Each named turn below is shown by a few rows before and after it. Which turns, in which order, take the first row of each later pair to the second? The first pair is answered.
turn L:
[ 10 -35 -35 -38   9   0  37   4  17] => [  7 -45 -26 -29  11  18  -2  35  11]
[ 31  15 -11 -13  20 -17   9 -12  20] => [ 34   7 -10 -13  28  -1 -16   6  19]
[ 37  -3 -20   2 -54  29 -19  61   1] => [ 23   6  -5  13 -79  13  -7  45  -9]
[  5  -1  10  18  20   9 -45  10   9] => [ -8   7  27  29  -4  -3 -38  -1  -1]
turn M:
[  4   7  -6 -10 -15 -11  29   2   4] => [22 17 -7 -5 -8 -3 17 12  4]
[  2   4  12   1 -37  -5  -2   7 -26] => [ 24   0 -10 -13  29   4 -11  12   3]
[ -9 -13  -5  -8  16  18 -32  21  21] => [-38 -20   6  -6 -18   9 -16   6  12]
turn R:
[-42 -17  26   4  -6 -29   2 -27   6] => [-44 -32  13 -11  -7 -20  10 -20   6]
[ 11 -17  -8 -10   1  19   8   8  -8] => [ 13 -11   1   1   0  19  -8  15 -14]
[ 11  32  13  13 -37  -5  15  16 -24] => [  8  29   7   5 -36 -13  32   2 -20]
[ 13   2 -10  10  28   4  -9   8  30] => [13  4 -6 10 29  0 -8  4 30]
turn W:
[ 17  19 -13  27 -18 -19  36 -13   1] => [  8  11  -6  28 -36 -13  30  -7  -8]
[-21   0  20  13 -31 -13  -3  -5 -11] => [-31  -3  22  15 -14 -15 -10  -9  -7]
[ 17 -18 -21 -13  25   7 -16 -12   2] => [ 26 -13 -24 -16  15   9  -9 -11  -2]
[-22  -9  -2  11 -30   7   8   3 -14] => [-35 -12   2  13 -15   6  -2   1 -10]

Each pair is two turns apart.
[-13 -10  -9 -26 -20  13  26  -3 -21] => [-36 -18   1 -23  -8  10  11  -3 -16]
W, W
[  4   7 -13 -13  26 -27  13 -36  12] => [  5 -24 -22 -25  29   9 -22   8   9]
R, L
[ 28   0 -17   0  -3   5   8  15  -4] => [  0 -19 -16 -10 -14  -1  24   5  -4]
M, W
[ 11 -38 -16 -23 -39  52  -5  30   4] => [  3  -3  24  17 -62  35 -27  23 -12]
L, R
[ 54  -9 -38 -29  28  19  31   4  11] => [ 52 -19 -25 -20 -11  38   2  37 -10]
W, L
[ -2 -19  -5  -8  13  21 -35   8  10] => [ 17  -6 -16 -11  23  17 -20   1  17]
W, W
[ -5   0   0 -19 -40  31  18  21  16] => [-38 -10  12 -12 -18  29  -4  21  27]
W, W
[  0 -14  -6 -10   0   1  -5  22   3] => [-12 -18  -1  -7  -1  -3  -7  18   0]
M, W
[ 39  38 -13  -2   4 -26  31 -20   3] => [ 25  15 -21 -15 -30 -19  48 -14 -10]
R, M
[ -9  12  20  -4  -3 -36  25 -31 -10] => [ -9 -38 -13 -39  -8  -1  21   8 -10]
R, R
[ 11   7  -3 -15  17  18   2   9  17] => [-17  -7   3 -17 -17  13  10  10   6]
M, R
[ -8  -9  11  12  17  20 -40  25  12] => [-17  -9  10   8  36   9 -33   9  22]
L, M
[ 17  23  -1   5 -15  -9  34 -10 -18] => [ 17  -6 -18 -15 -14  12  31  11 -17]
R, R
[-22   6  12  12 -59  -2 -10  12 -25] => [-53 -30 -11 -18 -18  -9  16 -14  -2]
M, M
[ 15  -3 -13  -3   9  -7   9 -12   9] => [  2  -6   2   4 -23 -13   8 -11  -2]
M, W
[-32   1   7  -8  -5 -20  19 -36   3] => [-16 -27 -22 -30  18   8   9  -5  12]
L, R
[-37 -12   4 -25 -58   4  40  -1 -10] => [-29 -19  -5 -35 -58  10  42   7  -9]
R, L
[ 69 -16 -45 -29  17  44  -5  55   3] => [ 51  33  24  33 -29  25 -49  54 -25]
R, L
[-39 -29   8   1 -21   5  -8  -2  -2] => [-37 -17  11   5 -27  -9   7 -20  -4]
R, L
[ -6 -31   2  -3  26   4  -3  -8   1] => [ -6 -14  22  14 -18  -6   3 -14 -18]
M, R
[ 33  14 -11 -22 -45  -3  40  -1  11] => [ 28  -8 -13 -28 -50  12  21  23   7]
L, W
[ 28  -6   2  -4 -23   8  22   4   5] => [ 16  -6  16   6 -32  12   6  13  -4]
W, R
[ 18  25  23  19  20 -22   6 -15 -10] => [ 29  17   9  10  39 -11   0  -6  -2]
L, L
[  4 -16 -26 -27 -31  10  23   5 -23] => [  1  -7 -12 -14 -44  15   4  19 -31]
R, L
[  2 -19 -33 -20  13   2  22  -4   6] => [ 12 -24 -30 -15  -4  17  -1  25  -5]
W, R
[ 39  -7 -28 -26 -10  33  -4  47 -32] => [ -1 -25  -7 -17 -10  34 -33  53 -36]
W, W
[ 13  20 -15  19  24 -21 -10 -14  18] => [ 10  14  -8  24  22 -13 -31   1  15]
L, L
[  7   8   7  23  27  -1 -31  -4  -1] => [ 18  14  -5  15  32 -10  -5 -20   5]
W, R
[ -5 -28  -7   1 -37  20  -5  29 -14] => [-33 -24  12  13 -40   4  -7   8 -13]
W, L
[-36 -14  16   5 -27  -2 -15  -8  -3] => [-31  -6  10   4  21  -9 -14 -27  17]
W, W
[-17  10  -5 -17   8 -17  10 -16  18] => [-13  -2  -6 -15  21   1 -17   7  21]
L, L
[ -3  10   8   9 -21 -10 -10  22 -11] => [  2  19  -1   0 -11 -25  19  -1  -4]
R, L
[ 26 -16 -31 -27 -36  23  22  26  -4] => [ 14 -16 -14 -14 -49  26   2  38 -13]
L, L
[-17 -28  15 -11  49 -13  -6 -22  33] => [ 11 -26   4 -12  57   5 -18  -3  33]
W, L
[ -8 -41 -14 -33  27  27   4   0   7] => [-10 -42  -6 -20  15  37 -21  19  -1]
W, L
[  1 -28 -11  -7  18  15 -14  24   3] => [ 12 -13   3   6  -3  18 -21  32  -7]
M, M
[20 14  3 14 31 -4 -2 -6 20] => [ 11  17  16  26  20   1 -19   5  12]
L, L
[-30  -9   7  30  -6   4 -32   8 -14] => [-28   9   5  30  -2 -22   8 -32  -8]
R, L
[-31  -8   4  14  33 -24  -7   1  15] => [-12  -7 -12   5  41 -26  12  -4  20]
R, W
[-41 -15  26  18 -18  -6 -15   7 -16] => [-12  10  31  33   2  -4 -31  13 -14]
M, L
[ 26  -8 -25  -3  34  16   5  -3  13] => [ -1 -19 -18  -7 -24   3  35 -15  -5]
W, M
[-35 -40 -17 -23  38  12 -16  -4  25] => [-33   7  31  22 -54  -7 -12 -11 -15]
M, R
[ 32  17   3  14  66  26 -61  39  13] => [-75 -47  -7 -29   2 -18  43 -36   9]
W, M
[ 29  28 -18  12   3  -6 -26  10  38] => [-20 -16 -32 -15   8 -12  -3 -10  48]
M, L
[  1   2 -28  -2  24   5   1  12  27] => [-17   0 -18  -1 -29  -9  27   2   7]
W, M
[-28 -23  17  -3 -33  -9   8 -15 -13] => [-28 -28  14  -3 -36   0  -2  -2 -14]
R, R
[-61 -12  21  -4 -22 -10  -2  -8  -1] => [-42 -16 -12 -28   9 -14  28 -23  15]
L, L
[ -1  17  16   7  31   5 -43   5  13] => [ 35  31  -1   0  28   4 -17  -1  16]
W, W
[-26 -22  13 -10 -12  26 -22   5   1] => [-28  -8  14 -11 -27   5  13 -25  -2]
L, L
[ -8 -23   0 -19 -43  17  -4  26 -11] => [-33 -25  13 -12 -36   3  -7  12  -8]
L, W
[ -3 -25 -22 -26  19  14   5  10   7] => [ -6  -5  12   7   9  15 -36  25  -3]
L, R
[ -4 -24 -21 -22  49   3  -8   2  13] => [-21 -12   0 -12 -34 -20  32 -23 -16]
M, L
[  9  15  13  11  38 -18  10 -13  27] => [-19 -14   6  -8  -3 -23  40 -22  16]
M, R
[-15 -27  -2  -8  18 -15 -19  30  -6] => [  4 -16 -12 -13  39 -21  -6  22   3]
W, W
[-30 -12  25  17  -9  -3 -26   6  -8] => [-40 -24  15   5  11  -7 -17  -2   2]
M, M
[  1  -6 -11  -9 -33  -9  46 -14  -7] => [-34 -21   6   0 -39  -7  19  -6  -9]
W, W
[ 23   6   6   9 -31   0   3   9 -18] => [ 26  -6 -14  -8  21   9  -9  14   7]
M, R
[-18  -9  -2  -5  19   2 -57  17 -12] => [-22   6  12   8  17 -11 -55   5 -15]
W, L
[ 10  14  -6   0  34  -9  -1 -15  15] => [-15   5   7   0 -27 -16  15 -19  -9]
R, M
[-26 -48 -11 -14 -28  -9  -1  31 -28] => [-17 -54 -30 -27  13  -6  -3  32 -12]
M, M
[-36  -7  17  -6 -15 -14  14 -13  -4] => [-23 -12  -3 -17  30  -5   6 -10  17]
M, M
[ -4  42  40  27 -16 -20   1 -17 -22] => [ 25  44   8   6  27 -23  24 -30  -2]
L, M
[ -5  -4   5   7   3  13 -25  14   0] => [-21  -8   7   6   9   5 -21   7   5]
M, R
[ -3 -16 -22 -18  48   9   0  -8  26] => [  3  -3  -2   2  44  19 -35  14  18]
R, R
[ 33  25  31  13  28 -19  -7 -19 -16] => [ 11  18  41  13  -2 -26   5 -28 -25]
M, M
[ 26  18   7   2 -55  11  10  18 -34] => [ 25  -9 -11 -14  28  35 -30  40  -4]
M, L
[ 31  19   7  20  12   2 -21  20  -1] => [ 20  33  13  26   0 -23  10 -14  -1]
L, R
[-13 -18  -9 -12  21   2   3 -20   5] => [ 18  -2  -8  -3  26   9 -17  -3   2]
M, M
[-27 -15  18   2  53   8 -54   5  25] => [  5  19   6   6  72 -11 -24 -22  33]
R, W
[-29 -11  22  14 -11  -6 -12   5  -4] => [-27 -17   7  -2 -13 -13  12 -10  -2]
L, R
[ -6  -6  -4   7  38  20 -35  18  19] => [-23  24  26  33  14  -4 -26 -12  10]
L, R
[ -2 -33 -17  -5  47  37 -10  25  10] => [ -5 -25   5  14  24  42 -35  41  -4]
W, L
[-24  37  29  19 -28 -13  -3  -9  -2] => [-33  23  15   4 -13 -24  24 -29  10]
W, R
[  8  16  28  21 -56   3 -12  10 -27] => [ 55  26 -16  -4  37   1   7  -8  12]
L, M
[-24 -28  19   5 -32  21 -29  22 -24] => [-20 -13  29  18 -12  18 -44  24 -18]
M, L
[-11  -4  13   2  71 -12  -7  -7  33] => [-50 -19  30   3 -21 -31  33 -25  -1]
M, R
[  9  25   6  12 -27 -16  26 -24 -15] => [-19  10  22  17 -35 -14   7 -17 -20]
W, W
[ 52  11 -25  -3   1  28 -19  38  -4] => [ 44  44   6  27 -16   5 -21  21 -13]
R, L
[ 10  11 -20 -17  40  -8  28 -26  17] => [  5 -19 -19 -19  32  27 -23  24   8]
R, L
[ 60  11 -17  -1  -3  35 -26  33  -1] => [ 24   2   7   7 -72  17  -3  17 -24]
M, M
[ 20   9   9  15  10  20 -36  36  -2] => [ 10  40  15  23  15 -22  12 -20   6]
R, R
[-13   8  23  13 -27 -16   5 -15  -8] => [ -3 -15 -11 -19 -12 -10  32 -16   3]
L, R
[ -9 -13   6   2  -3  18 -24  29  -5] => [-12  18  25  22 -16 -11   1  -5  -9]
R, L
[ -7  -9 -33 -15 -14 -12  22 -23  10] => [ -2 -25 -34 -16   2  15 -20  11  13]
L, L
[-31  -4  12  -9  33 -16  -7 -25   2] => [ -7  25  27   8 -18 -22   2 -22 -21]
W, M
[-12  -3   0   7  30  -5  -6  -2  11] => [-19   1   7   9  -2 -18  17 -15   0]
M, L
[ -1  -4  -9 -27  32  -5   6   3  13] => [  6   2   4 -15  29   4 -20  25   7]
R, R
[  0  -3   2  14   3   9 -23  22  -2] => [-17  -4   0   8  26  -8  -5  -6  13]
R, M
[-33 -23  11  -5 -25   0 -11  -4  -5] => [ -5   5  22  15  -9   5 -39  11  -5]
W, M
[-35 -10   8   8  -8  -4 -14   9  -3] => [-36 -10   1   2 -12 -13   9  -2  -4]
L, R
[ 28  61  23  29  -9 -22  -3  -9   5] => [ 33  37 -16 -11   8 -24  45 -30  21]
L, R
[-25 -32 -11  12 -31  25 -28  28  -4] => [-32 -25  -2  18 -10  23 -43  24   4]
W, M
[ 11  -5 -37 -21  33   7  24  -7  12] => [-37 -28  -8  -9 -33   6  13   3 -13]
L, M
[ -5 -30 -11 -10  38  23 -35  -2  17] => [-36 -26  11  -4 -43  -1   6 -24 -11]
W, M
[-65 -17  18  14  31 -19  -8 -37   1] => [-32  -7  -7   1  53 -24  22 -51  13]
L, W
[ 11 -18 -32 -29   9   1  12   2   6] => [  8  -6  -7  -6 -44  -2   3  10 -20]
M, R
[-11  -8  16   9  -2  12 -36  26  -6] => [-38 -20  15  -1  11   1 -20   4   3]
W, M
[ -2  21   3  17  24 -31   2 -25   5] => [ 18  26  -6  15  -4 -29  21 -22  -6]
W, W
[ 26 -14 -24 -10  24   1   9   6  24] => [ 28 -17 -19  -4   0  14 -10  31  12]
W, L
[ 11  13   4  -3  56  -4 -51 -11  11] => [-44  -7  10 -12  18 -33 -11 -51   3]
M, W
[ -2  44  38  37  36 -16 -20 -27  12] => [ 26  51  18  25  47 -13  -1 -27  16]
W, L
[ 30  11   0   3 -37  -4   9  38 -19] => [ 37  14  -9  -5 -29 -10  30  24 -14]
L, L
[  0  31 -10   8  18 -22   5 -21 -10] => [  0  29  -9   6   0 -24  15 -22 -16]
M, W
[ -4  23  38  39 -38  -6 -25  10 -23] => [-16  -3   9  12  63   0 -34  -3  20]
W, M
[ -5 -16 -16  -6 -21  20   6  19  -8] => [-24 -24  -8  -3   0  18  -8  16   0]
W, W
[-24   7  11  -2  47 -13  -6 -36  22] => [  0   1 -17 -24  41  -6  24 -35  25]
R, W
[ 23  24  11  22   3   0 -17  12  -6] => [  0  -5 -17 -13  24  -9  22 -18  11]
M, W
[ -3  -1  -4   7  14 -19   7  -3  29] => [-18  -6   9  13 -20 -20   5   1  16]
L, M
[-44 -38   6 -11 -14  14 -16  18  -5] => [-33 -24  -4 -12  45   4 -13  -3  20]
W, W
[ -3 -20   3 -21 -22  17  -3  21  -6] => [ -7  -5  17  -5 -31  10  -8  16 -11]
L, R
